In the rows, zero is written as 128.
Named moves, each a turn or a mirror, and the order they were made in; the first pair answered:
pogi (before |-> after):
[130  88 126 133 141 138 132 121 124 151] |-> [123  92 121 137 142 139 118 109 126 127]
[111 118 138  97 165 102  89  94  77 135] |-> [144 105 144  94 165 101 119 144  81 172]
[161 140 118 133 111 122 165 197 121 151] |-> [104 165 105 141 111 126 103  91 114  66]
[143  64 104 132 120 162 139 141  99 163] |-> [109  78 103 133 121 160 103  84  99 114]
Paze (before |-> after):
[122 110 117 103 105 138 122 101  84 136] |-> [122 109 150 114 152 128 105 120 104 163]
[118 127 126 152 143 140 113 154 140 116] |-> [119 146 122 148 121 133 111 150 136 103]
[108  95 102 118 106 111 131 106 126  71] |-> [114  56 127 131 158 122 129 127 125 111]
[102 138 162 107 149 113 100  94 113 121] |-> [106 130 139 110 124 128 109  75 100 106]
non (before |-> after):
[123 117 129 147 145 150 114 122 129 117] |-> [134 133 142 116 139 129 117 142  99 143]
[133 130 122  58 110 146 132  95  53 125] |-> [179 134  87 117 107 179 187 162 138 140]
[107 129 130 118 125 121  87  84  95 105] |-> [160 155 131 121 114  99 143 176 130 150]
[112 138 171 136 184 122 110 134 155 137] |-> [111 145 166 141 179 126 119 139 159 136]
Now pairs of rows:
Between the rows of a pair lie 2 to 3 moves.
[110 106 112 159 150 161  97  86 155  92] |-> [160 130  84 143  85 159 165 152 156 126] -> non Paze non
[152 172 126 178 120 108 126 132 150 108] |-> [166  95 119 153 107 143 152 134  93 152] -> non Paze pogi
[145 179 130  77  67  96 162 156 105 143] |-> [125 180 141 168 165 115 118 155 206 120] -> non Paze Paze
[170  82 126 147 150 145 148 180 161 100] |-> [129 159 153 109 150  86  98 136 144  63] -> Paze pogi non
[ 95 140 144 110 138 118  83  82  92 111] |-> [101 111 145 119 163 133  85  90  97 131] -> Paze Paze
[113 124 122 109 106 142 114  76  97  93] |-> [147  98 152 111 151 139 143 164 115 171] -> Paze non
[116 120 171 110 169 110 117 118 104 158] |-> [155 109 126 124 100 138 176 150 113 162] -> Paze Paze non
[114 141 131 101 104  77 111  79 105 106] |-> [131 167 120 121  97  77 124 102 141  97] -> non pogi non
[163 137 117  92 113 109 136 189 114 166] |-> [111  97 121  99 126 140  85 100  75 132] -> non pogi non
[173 121 128 136 142 122 173 209 149 182] |-> [155  52 123 156 161 172 152 165 124 173] -> non pogi
[142 113 143 138 156 121 160 189 132 154] |-> [ 95 144 146 150 173 114 108 118 138  88] -> non Paze
[136 108  92 132  99 149 131 100  95 105] |-> [134 130 106 111 102 120 122  99  83 108] -> non pogi
[154  92 144 117 148 145 138 171 115 174] |-> [149  79 126 146 149 165 142 159 136 154] -> non non non
[113 150 128 105  55 111 154 141  92 104] |-> [ 79 152 178 126 155  93  92 128 115 102] -> Paze Paze pogi
[147 108 129  90 104 122 158 157  93 158] |-> [146 143 127  83  96  99 147 157  99 143] -> Paze Paze
[113  77 119 122 117 169  93  82  72 101] |-> [154  48 117 134 119 185 136 142  93 142] -> pogi non
[131 109 143 132 162 132  94 157 149 183] |-> [146 120  81 115  61 148 131 134 129 143] -> Paze pogi Paze
[172 123 122 111  86 124 184 179 106 166] |-> [131 125 164  71 120 100 124 128  50 157] -> Paze non non
[102 194  71 155  94 124 138  83 132  40] |-> [130 207  73 163  92 118 168 136 158  65] -> non non
[105 120 107 115 105 134 102  64  92  73] |-> [132  65 115 176 174 171 128 133 149 126] -> Paze non non
[105 161 140 167 162 105 112 134 169 105] |-> [147 131 101 153 106 135 181 167 152 136] -> Paze pogi
[160  90 117  86  95 145 170 151  73 176] |-> [105  62 154 117 183 154  95  95  74 155] -> pogi Paze
[119  54 105 143 135 158 151 149 115 163] |-> [ 99 162 142 147 172  88 110 157 178 130] -> Paze pogi non
[149  87  93 145 116 164 217 198 135 199] |-> [131 104 135  72 116 124 181 168  50 219] -> non non
[170 120 109 170 129 148 169 212 185 161] |-> [108 193 164  69 118  56  98 134  95 131] -> pogi non
[141 112 149 163 170 132 101 118 139 129] |-> [163 165 123 149 106 109 140 136 149 115] -> non Paze non
[122  77 119 125 125 164 134 100 100 133] |-> [140 160 127  85  93 102 149 139 109 137] -> non Paze Paze
[143  97 134 121 137 146 149 150 133 160] |-> [143 139 132  95  99 121 146 136 113 141] -> pogi non Paze
[129 101 149 123 156 132 141 172 128 170] |-> [ 86 130 138 129 141 126  98  86 120  98] -> pogi Paze
[170 108 136 184 203 133 142 209 210 179] |-> [155  53 167 132 215 137 118 186 122 220] -> non pogi
[126 144  93 176  90 143 122  97 149  81] |-> [106 167 163 133 169  86  76 118 123 123] -> Paze Paze non
[112 144 161 116 127 114 147 181 133 168] |-> [106 162 113 129  70 127 158 141 151 108] -> Paze pogi non
[123  90 128 140 132 163 142 119 113 139] |-> [146 157 129 118  99 118 157 154 121 135] -> Paze Paze pogi
[114 146 126 146 167 105  94  90 159 103] |-> [114 154 142 110 170  84  97  96 132 120] -> non non non
[140 168 154 109 153  65 117 173 124 138] |-> [158  56 116 163 150 157 141 165 123 156] -> Paze non Paze
[106 113 152 124 152  96 110  91 156 150] |-> [135 106 137  96 110 103 151 126 132 175] -> Paze Paze non
[129 119 147  95 105 108 112 133  77 178] |-> [111 156 132 172 138 118  88 122 184 119] -> non Paze pogi
[150 108 130  87 101 121 117 119  89 165] |-> [137 115  91 162 108 157 104  92 145 111] -> non pogi
[137 143 147 121 147 115 105 142 120 131] |-> [161 109 116 139 122 149 135 151 125 134] -> Paze non Paze
[154  72 123 161 162 160 166 185 155 168] |-> [ 93 103  92 170 127 157 110  67 152  62] -> Paze non Paze
